Each row is where one point has got to under a steady rotation. How many ticks took it there?
The counts run from 0 to 335.
[150 108  91 102 110 135  95 128  95 136 128 129 154 140 109 115 117 113
  94 142 165  97 113 101 163 145 131 182 156 148 158 146  97  66 121]
57
[139 143  98 126 143 162 115 130  98 133 158 116 168  93 106  91 132 124
 129 126 142 138 128 134 105  99 120 165  95 171 115 113 101 175  61]
163
[113 148  89 119 119 168  93 122 110 133 172 134  86 149  99  92  97  93
 159 140 189 129 104 132 138 162 117 137 145 129 126 168 141  96 114]
243
[113  87  83 154 129 125  75 105 141 147 169 116 138 127 141  95 112 152
 132 120 162 170 162 113 119 150 105 150 144 138 122 108 142  63 129]
106
[122 121  91 145 106 145  84 139 127 152 147 101 149 118 114 109 142 165
 124 132 171 128 139 128  99 113 120 159 127 158  91  46 134 130  88]
136
[139  94 162  99 140 145 139 150 131 133 137 131 152  88  91 116  82  86
 142 112 149 129 125 120 149 159 135 182 118 156 177 171 121 100 100]
200
[129 111  98 148 135 138 107 128 130 122 171 130 104 139 128 109  88  81
 153 124 149 124 134 132 160 182 101 171 139 140 170 181 117  72 122]
75
[141 130  96 139 143 141 125 166 123 141 143 111 188  93 112 103 143 141
 103 129 157 129 149 133 117 105 117 195  85 166 135  90 125 118  86]
157
[130  99 142  98 103 132 101 141 138 132 133 124 119 136  98 134  89  98
 140 114 178 104 108 104 159 168 144 174 166 133 172 143 135  68 114]
225
[144 132 131  92 108 151 116 148 119 151 137 118 175  89  75 125 128 106
  92 144 156 126 123 112 131 113 127 188 119 165 162 163 112  89  96]
32
[115  78 111 161 117 135  95 142 150 139 152 127 105 133 135 109  91 121
 164 111 161 127 151 130 145 189 109 158 146 131 136 100 151  69 135]
100
[131  96  93 151 118 131 115 134 137 128 161 114 114 146 129 119  95 106
 123 139 146 107 144 136 150 174 102 184 154 150 163 164 116  52 125]
78
[127 119  52 149  97 142  79 109 107 142 175 109 114 164 142 106 117 141
 117 151 166 107 133 121 124 137 110 150 170 142 108 115 118 103 106]
261
[147  89 154 127 119 126 135 168 155 142 151 101 173  84 123 138 103 119
 142  97 144 117 155 112 125 132 132 191 118 153 154  94 132 146  69]
1
[143 118  77  96 121 145  85 100  78 138 141 131 150 145 117  95 111 117
 104 145 166 119 102  99 152 138 130 161 157 143 143 156  89  86 119]
60
[136 140 103 152 154 131 106 159 139 131 147 127 176  83 122 109 136 120
 138  91 157 153 160 120 128 117 112 187  75 148 155  90 140 116  88]
153
[105 124 109 146 134 158  89 115 140 149 194 101 104 135 122  94 113 139
 179 124 175 161 133 146  96 146 107 132 130 145  89 101 150 129  95]
117
[133 104 126  96 111 120  90 124 133 136 139 120 135 142 112 133  91 111
 131 110 182 117 112  92 156 156 140 174 172 125 173 145 131  63 117]
227
[114  87  78 147  83 162  91 109 103 143 162 122  94 140 115  98  95 125
 133 158 142 111 129 143 123 165 104 138 169 157 102 131 102  98 116]
88
[106 128 111 147 136 161  90 120 143 143 190 105 100 129 118  97 115 131
 184 124 171 164 135 147 100 149 104 131 124 140  91 103 154 131  97]
118
[121 136 101 134 129 139 112 144 146 127 179 109  92 171 125 120 102 100
 153 129 189 105 117 138 149 171 117 166 155 128 149 152 153  76 107]
248
[125 100  70 157 134 145  97 114 116 158 189 104 151 127 157  79 128 154
 129 142 150 158 164 128 110 137  95 151 126 148  90 103 128 116 109]
285
[146 130 146  91 141 133 109 137 135 141 150 118 178  88  96 127 118  96
 124 108 162 149 125  91 144 121 130 187 111 145 179 163 122  97  90]
28
[136 136 120 136 142 151 117 178 132 135 143 125 142 116 119 106 131 125
 176  96 182 118 130 140 130 144 128 168  92 143 117  53 158 145  83]
146
[153 119 139 119 146 135 129 149 124 115 156 111 162 107 127 125 108  97
 168  93 147 112 124 119 135 134 132 187 111 154 154 108 111 183  58]
172
[119 107  72 157 129 158  94 117 113 158 188 116 136 112 143  78 126 143
 139 143 146 161 159 135 105 135  90 141 115 154  86 109 127 129 105]
287
[122 145  95 139 124 163  79 136 111 139 149 126 137 107 108  94 136 126
 172 108 174 146 127 129 108 121 122 139 107 143  95  58 135 164  76]
141
[122 114 103 106 108 126  70 105 119 139 139 133 140 127 106 118  98 112
 117 119 173 141 120  85 149 138 131 164 160 129 172 155 122  51 122]
230
[158  87 121 105 129 127 117 131  99 137 125 118 199  91 118 113 110 130
 102 113 138 113 135 100 137 122 140 189 127 162 153 106  88 133  84]
182
[126 116  51 152  92 138  79 118 116 143 171 107 114 160 138 111 119 142
 107 155 165 100 138 125 128 139 109 157 169 147 114 116 119  91 109]
260
[139 137 115 127 127 172 131 155 102 129 150 125 149  88  93  98 123 106
 146 129 141 117 123 149 114 119 123 170  94 172 117 112 106 186  60]
166
[132 106 141  73  99 157 102 106 106 136 154 108 120 138  84 122  87 107
 140 139 166 110  85 115 129 144 145 150 175 152 126 159 103 129  85]
216
[140  97 131 115 100 140  95 139 121 152 132 125 185  58  99 121 117 123
 113 111 133 147 154  91 116 105 129 168 115 157 146 108 113 138  83]
7
[107  92  79 156 118 142  73 109 132 158 166 121 131 114 124  87 115 151
 127 132 158 174 160 125 112 146 100 141 135 146 108 109 138  66 130]
108
